In the data rows, the value 128 means zero.
Here is a table of points, one per row:
[100 132 171 150 192 120 144 132  92 143 117 106 135 128 114  69 128 146
 130 148 141 101 142 120 174  43 122 133 102 200 116 137 143 126 140 107
  49 136 157  87 133  95 163 136 139  89  96 103 172 123 122 144  66 122
 145 179 159 154 129  85 133 186 151  72]
[162 109  95 122 106 139 106 123 118 160 169 178  80 139 127 100  79 194
  90 124 165 117 163 132 184 181 145 111 142  83 145 204 100  65  32 157
 152 126  94 133 135 132 123 161 133 180 142  80 152 162 156 128 104  98
 129 158  78 148 152  67  82 139 137 102]
[ 85 158 175 173 128 100  72 155 111 127 135 123 140  96 110 177  95  96
 109 112 163 139  65 125 114 135 181 117 138 125 130 146 169 132 122 139
 106  56 147  77 131 144  85 113  95 119 108  98  90 150 126 179  83 121
 154 153  95 162 110 181 161 124 115 154]
[100 125  39 173 104 118  90 132 196 104 127 130 111  87 102 159 149 106
 142 139 185 150 148 165 125 104 130  78 104 109 147 133 154 152 151  81
 175 141 160 129 155 128 143 170 127  90 126 113 125  87 156 121 119 169
  96 112  53 195 119 141 150 103 130 105]
[163  68  78 134 111 117 128 110 161 109 121 131  92 124 145  82  53 124
  63 186 133 136 153 177 119 136 110 170 121 117 163 152 156 156 150  66
 150 148 136 112 100 138 139 120  43 157 171 170 114 133 112 111  94 153
 136 116 142 139  73 164 150 223  91 164]
[145 129 134 168  97 162 150 134  79 186 113 186 121 186 148 159 144 103
 160 106  87 151 124 187 148 100 130 157 104  92 137 157 119 148 155 143
 101 174 115 153 128 122 185 118 124  38 140 116 156 140  98 118 146 136
 113 127  81 143 126 103 169 182  87 164]
[109 180 124  50  86 129  87 123 113 153 143 138 223 154 141 120 118 136
 105 134 104 133 114 154 155  72 163 138  90 145 127 121 133  83 142 130
 171 168 118 155 168 120 196 166 140 124 123 187 181  77  97 138 111 158
 167 124 120  94 124 160 113 143 122 137]
[111 227  74 120 161  99 198  99 166 124 142 117 138 145  67 100 172  68
 118 144 106 122 177 152 119 136 155 151 131 109 115 122 140  93 129 124
 168  86 183 136  47  91  91 141 124 167 129 147 145 216 128 148 105 103
 125 112 107 163 159  99 144 144  96 107]
[118 139 198 163 152  88  91 118 119 134  92  99  88 126 121 144 122  91
 135 135 116 112 130 155 125 126 113 214 135 206 139 119  66 141 124 149
 164 189  29 157 183 140 131 159 127 113 135  84 123 112  94 151 113 117
 130 140 148  93 133 154  85 128 102 123]
[218 151 163 141 110 163 145 160 158 132 165 119 118 167 154 138  80 140
 120 186 150  79 105  45 186 144 118 110 183 144 175 139 123  76 104 112
 130 165 111 113 130 148 117 121 136 123 134 150 123 155  80 168 163  62
  83 129  97 133 115  88 140  91 112  54]
[ 82 161 114 172  94 122 117 141 168 162 132 152 136 111 113 157 120  93
 152 179 107 137 130  92 112 109 136  99  99 108 126 176 100  87 106 131
 168 140 117 112  98 135 158  58 136 160 154  89 121 106 168  76 153 171
 128 166 114 122  74  38 141  88 159 175]
[ 99  86  66  78 148 104 179  69 114  99 142 101 131 121 144 122 138 141
 179 126 131 141  76 101 117  82 142 142 185 110 166 170 152 155 128 127
  70 141 117  94 120 122 111  84 111 157  83 100 135 107 139 185 167 154
 165  79 146  72 167 121 100  65  92 135]
[144  84 132 143 133 162 153 139 142 172 128 104 175  93 110 134 120 142
  93 116 179 126 128  97 102 126 143  98  76 153 156 158 141 100 106 128
 129 113 128 157  80 118 150 102 184  96 164  68  93 132 158 158 159 121
 103 132 100  51 183 208 140  94 152 161]
[111 183 122 151 172 114 167 103  73  84 116 221 108 121 176  95 117 182
  99 157 147 103  92 147 117 103 103 101  99 145  81  87 145 116 145 173
 136 127 152 151 118 158 113 117 123 134 132 145  78 124 114 103 139  95
 108  71 139 106 120 131  87  90 170 108]
[154 132 156 110 155  82 164 140 125 109 163 128 128 128 144 119 105 160
 134  75  98 138 117 172 140 160 151 133 166 136 184 110 109 175 170 105
 137 105 140  57 122  69  99  91  93  78 102 136 149 117 194  62 147 168
 106 107 107 112 170  70 127  61 142 163]
[121 116 143 147 140 118 114 168 166 114 116  95  90 118 102  92 127  98
 122 107 157 181  94 121 159  77 142  85 185  95  88  97 136 147  86 119
  83 116 137 213 129 166 136 137  79 116 168 145 145 147 154 127 112 145
 121 165 139  85 110 230 170  81 150 111]
[140 104 148 161 101  80  89 120 140  95  59 177 131 134  47 151 119 155
 116  96  97 146 167 116 120 157  75 133 183  98 124 138 123 116 134  62
 112  85 156 127 122 172 172 132 121 110 138 112  88 143  71 154  97 200
 141 129 122 135 127 146 152 104 157  86]
[135 148 168  91  98 128 159 135 171  42 101 156 112  84 195 118 125 156
 160 108 125 129  96 160 123 121 150 143  84 140  81 104 167  74 143 121
  88  49 105 129 108 173  85 140 126 110 168 119 124 144  95 143 114 156
  63 111 157 134 157  45 115 159 101  93]
[109 104 147 161 148  96 120  94 102 200 150 118  95 153 113 137 139 147
 135 117 175 136 155 140 118 159 135 192 123 201 127 128  86  71 120 149
 108 119 137 156 143 146 119 119 148 124 117 170 194  65  99 122 190 146
 103  84 189 183 101 161 150 124 102 140]
[152  69  97  89  67 154 170 146 141 119  91 146 142 167 130 110 133 165
 109 191  79 185 120 166 114 163 109 105 130 150 157 110 116 163 116 109
 132 118 104 101 125 155 144 181 112 145 103 117 101  69 219 141 126  70
 207 119 151 134  93 120 165 147 100 111]
[116 143 139 116 120  91 154 110 162 114 124 132 165 138  95 198 142 113
 175 126 155 133 120 121 149 123 124  79 124 148 122 118  87  81 144 179
  92 208 112  97 117 123 145 138 115 119 142 144 145 150 133  78  82  70
 139 123 161 143 200 166 142 195 148 140]
[125 202  79  69 174 121 130 206  61 136 114 167 101 146 171 145 151 123
 131 141 120 179 154 119 104 157 112 100  81 171 115 132  84 157 174 129
 106 121 137 105 156 180 124 131 135 156 107 129 113 165 128 138 143 154
  93 167 156  70 141 157  97 131 129 119]
[111  76 123 119  93 122 116  92 173 115  90  74 139 131 136 137 162 109
  84 152 154 103  80 153 137 122 115  62 175 142 112 104 103 204 163 190
 168  63 147 122 131  82 164  62 142 121 112 132 137 180 116 213 121 127
 112 174 117 150 113 124 172 129 190 129]
[ 88 105 155 113 101 143 139 161  91 114 165  63 161 136  77  95 164  91
 134 142 122  48 145 155 129 123 128 116  99 142 136 195  75 154 132 185
 112 128 121 163 108 176  95 178 121 110 109 146 137 107  79  54 112 115
 153 119 122 123 143 136 109 144 166 134]
[154 161 123 133 146  86  90 152 126  41 152 129 123 154 136  49 176 162
 209 127  99 145 136 108 109 126 160 130 113 118 150  97 120 113 115 180
 135 131 193 131 140 109 151 133 136 143  90  89 108 118 101 148 170 124
 106  92 135 109  81 157  84 180 136 123]
[179  97 205 129 145 113 126 123  63 115 154 143 128 112 178 167 140  96
 124  71 144  61 155 159 121 109 127 120 197 136  99 133 161 152 185 151
 106 155 119 171 159  96 149 174 105 206 164 122 134  84 177 178 120 157
 111 131 140 128 136 118 178 110 115 107]
[133 141 100  79 156  93 151 132 115 159 134 108 175  81  92 113 110 135
 126 167 110 145  93 117 102 123 152 178  97 107  72 131 134 163 166 159
 155 132 141 144 138 114 122 144 119 134 111  76  83 187 101  83 162 117
  83 136 169 113 114 141 122 152 113  54]
[ 93 130 126 179 131 147 103 129 168 109  78 136 136 138 116 179  94 139
 101 105  88 161  89  99 198 112 105 137 123 112 132 140 143 137 169 117
 138 117 169 141 117 109  35 183 162 144 118 107 122 106  88 160 152 137
  95 159 159  99  94 163 135 106 183 198]
[213 157 134 136 161 173 145 110 152 152 130  89 177  99  94 151 144 171
 137 121 163 119 123 122 157 142 129  46 110 102 109 113 159 147 137  85
 134 106  88 153 153 156  88  84 146 121  73 113 125 122 131 141 147 153
 168 136 125 135  89 119 121 156 139 185]
[133 138 113 157 117 188 134 119 142 160 171 143 155 127 144 149  73 168
 172 188 144 144 155 105 100 148 118 149 153 121 168 105 122 144  73 131
  81  81 145 186 195  70 126  99 160 170 129 142 112 115 100  93  88 117
 115 147  95 110 127 101 122 118 144 150]
[123 121 146 165 176 177  75 118 181 157  95  92 158 142 168 138  82 113
 117 121 128 178 177 106  63 128 160  72  80  93 164  96 148 194 117 142
 132 140 131 110 130 171 113  93 113 145 157  99 173 104  75 142 168 108
 156 167 129 113 144  57 119 108 146  95]
[115  87 132 145  97 137  72 124 136 116 136 153  94 118 176 125 166 173
 109 153  22  91 102 148 104 185 107 144 102 112 119 145 124 120  85  38
 103 159 118 134 130 176 119 123  76 156 106 161 157 136 180 115 119  86
 113 105 143 147 137 186 172 128 156 101]
[128 131 154  91  79 101 166 116  91 129 110  53 107 151 144  85 142 121
 133 194 102 168  96 158 144 143  45 149  97  50 160 137 151 121 103  77
 134 168 135  73 155 136  96  83 163 147 190 121 119 116 165 148  81  83
 171 125 163 178 163 151 134 105 114 138]
[ 62 114 131 159 121 181 122 164  70  98 149  97 131 108 163 152 131  81
  61  56 164 135 150 130 159 220 100 138 159 145  93  94 100 120 140 111
 136 176 107 173 120  71 157 122 116 124 143 120 130 116 130 119 150 166
 181  62 137 124 132 100 116 160 107 101]
[164  63 110 108 136  93 133 161  75 102 126 154 100  65 134 136 142 120
 129  64  99 136 160  93 138  99 109 146 165 172 129 115 194 104 125 185
 160 136 100 132 148  85  45 107 140 109 137 154 156 147 130 100 150 148
 162  83  79 108 115 122 158  82  92 119]
[123 131  93 165 120 126 128 157 146 109 157 151 153 170 134  90 121 115
 199 127 143 118 133 158  52 157  59 121 105 108  71 109 206 122 146 144
 170  57 101 111  91  92 179 159 113 139 148 160 147 172 167  86 167 133
 112 138 140 125 111 116  50  99  70 145]
[101 166  95 103 176 143  48 127 159 132 109 137 157 124 121 136 107  99
  78 100 104  84 151 105 116 129 107 122 161 109 119 152 137 136 129 138
  77  67 108 134 143 127  94  57 179  62 135 168  58  42 157 152 128 118
  91 128 115 147 141 157 132 121 162 136]
[162  81 126  92 154 108 161 108 140 101 138 144 117 149 106 104 135  88
 161 103 102 167  94  65 104 174 198 193 105 135  82 120 140 166 141 119
 164 147  98 107 123 114 119  94 182 158 116 166 137 114 183 128  86 147
 153  68  73 149 137  99  86  81 178 165]
[184 134 140 129  97 153 132 114 182 188 153 152  40 138 155 118 112 117
 101 103 157  49 122  94 154 153 133 135  92 108 166 124 125 120  34 143
 119 150 142 106 160 119 135 166 148 170 106 162  57 190 142 121 163 173
 176 183 161  96 146  80 139 135  99 104]
[117  89 156  72 122 152 146  73 100 163 104  79 136 134 145 186 138  75
 129 128 152  91 187 148 108 126 112 168 158 129  99  98  94  81 117 132
 114 139 198 124 118 164 172 168  98  75  98 110 150 141 139  85 137  90
 126 137  94 142  91 116  97 141 124 172]
[124 154 103 132 139 179 129 155 115 142  94  86  95 117 111 130 171 189
 147  71 117 118 102 127  91  61 147 119 146 115 115 143  51 108 140 118
 151 145 125  99  82  90 166 156 132 134 115 156 135 118  67 113  63  86
 131 124 156 173 142 120 114 141  94 158]
[ 72 149 149  88 113 154 131  81  71 156 172 166 133 115  77 111 190 135
 146 131 144 139 158  63 165  82 178 143 156 134 163  69 140 160 140  93
 160 147  95 113  87 142 120 156 155 107 139 150 133 134 109 104 159 105
 106 160 162 138 135 175 106 179 100 136]
These points spread out most along one direction. Take the direction at right angles to it along which they spread out most. Then take the direction at right angles to both along which they spread out most. Go by this last direction. For each point below, how far along it does it lie, from 0 to 99? The average is 50, and the first point in the table lies past the average. One standard deviation of the points above along it is 16.
[179  97 205 129 145 113 126 123  63 115 154 143 128 112 178 167 140  96
 124  71 144  61 155 159 121 109 127 120 197 136  99 133 161 152 185 151
 106 155 119 171 159  96 149 174 105 206 164 122 134  84 177 178 120 157
 111 131 140 128 136 118 178 110 115 107] 53
[123 121 146 165 176 177  75 118 181 157  95  92 158 142 168 138  82 113
 117 121 128 178 177 106  63 128 160  72  80  93 164  96 148 194 117 142
 132 140 131 110 130 171 113  93 113 145 157  99 173 104  75 142 168 108
 156 167 129 113 144  57 119 108 146  95] 60
[ 62 114 131 159 121 181 122 164  70  98 149  97 131 108 163 152 131  81
  61  56 164 135 150 130 159 220 100 138 159 145  93  94 100 120 140 111
 136 176 107 173 120  71 157 122 116 124 143 120 130 116 130 119 150 166
 181  62 137 124 132 100 116 160 107 101] 56
[135 148 168  91  98 128 159 135 171  42 101 156 112  84 195 118 125 156
 160 108 125 129  96 160 123 121 150 143  84 140  81 104 167  74 143 121
  88  49 105 129 108 173  85 140 126 110 168 119 124 144  95 143 114 156
  63 111 157 134 157  45 115 159 101  93] 24
[ 82 161 114 172  94 122 117 141 168 162 132 152 136 111 113 157 120  93
 152 179 107 137 130  92 112 109 136  99  99 108 126 176 100  87 106 131
 168 140 117 112  98 135 158  58 136 160 154  89 121 106 168  76 153 171
 128 166 114 122  74  38 141  88 159 175] 52
[162  81 126  92 154 108 161 108 140 101 138 144 117 149 106 104 135  88
 161 103 102 167  94  65 104 174 198 193 105 135  82 120 140 166 141 119
 164 147  98 107 123 114 119  94 182 158 116 166 137 114 183 128  86 147
 153  68  73 149 137  99  86  81 178 165] 16
[115  87 132 145  97 137  72 124 136 116 136 153  94 118 176 125 166 173
 109 153  22  91 102 148 104 185 107 144 102 112 119 145 124 120  85  38
 103 159 118 134 130 176 119 123  76 156 106 161 157 136 180 115 119  86
 113 105 143 147 137 186 172 128 156 101] 60
[ 93 130 126 179 131 147 103 129 168 109  78 136 136 138 116 179  94 139
 101 105  88 161  89  99 198 112 105 137 123 112 132 140 143 137 169 117
 138 117 169 141 117 109  35 183 162 144 118 107 122 106  88 160 152 137
  95 159 159  99  94 163 135 106 183 198] 59
[164  63 110 108 136  93 133 161  75 102 126 154 100  65 134 136 142 120
 129  64  99 136 160  93 138  99 109 146 165 172 129 115 194 104 125 185
 160 136 100 132 148  85  45 107 140 109 137 154 156 147 130 100 150 148
 162  83  79 108 115 122 158  82  92 119] 27
[124 154 103 132 139 179 129 155 115 142  94  86  95 117 111 130 171 189
 147  71 117 118 102 127  91  61 147 119 146 115 115 143  51 108 140 118
 151 145 125  99  82  90 166 156 132 134 115 156 135 118  67 113  63  86
 131 124 156 173 142 120 114 141  94 158] 54
[152  69  97  89  67 154 170 146 141 119  91 146 142 167 130 110 133 165
 109 191  79 185 120 166 114 163 109 105 130 150 157 110 116 163 116 109
 132 118 104 101 125 155 144 181 112 145 103 117 101  69 219 141 126  70
 207 119 151 134  93 120 165 147 100 111] 52
[ 72 149 149  88 113 154 131  81  71 156 172 166 133 115  77 111 190 135
 146 131 144 139 158  63 165  82 178 143 156 134 163  69 140 160 140  93
 160 147  95 113  87 142 120 156 155 107 139 150 133 134 109 104 159 105
 106 160 162 138 135 175 106 179 100 136] 51
[144  84 132 143 133 162 153 139 142 172 128 104 175  93 110 134 120 142
  93 116 179 126 128  97 102 126 143  98  76 153 156 158 141 100 106 128
 129 113 128 157  80 118 150 102 184  96 164  68  93 132 158 158 159 121
 103 132 100  51 183 208 140  94 152 161] 61
[133 138 113 157 117 188 134 119 142 160 171 143 155 127 144 149  73 168
 172 188 144 144 155 105 100 148 118 149 153 121 168 105 122 144  73 131
  81  81 145 186 195  70 126  99 160 170 129 142 112 115 100  93  88 117
 115 147  95 110 127 101 122 118 144 150] 58
[123 131  93 165 120 126 128 157 146 109 157 151 153 170 134  90 121 115
 199 127 143 118 133 158  52 157  59 121 105 108  71 109 206 122 146 144
 170  57 101 111  91  92 179 159 113 139 148 160 147 172 167  86 167 133
 112 138 140 125 111 116  50  99  70 145] 15
[154 161 123 133 146  86  90 152 126  41 152 129 123 154 136  49 176 162
 209 127  99 145 136 108 109 126 160 130 113 118 150  97 120 113 115 180
 135 131 193 131 140 109 151 133 136 143  90  89 108 118 101 148 170 124
 106  92 135 109  81 157  84 180 136 123] 26
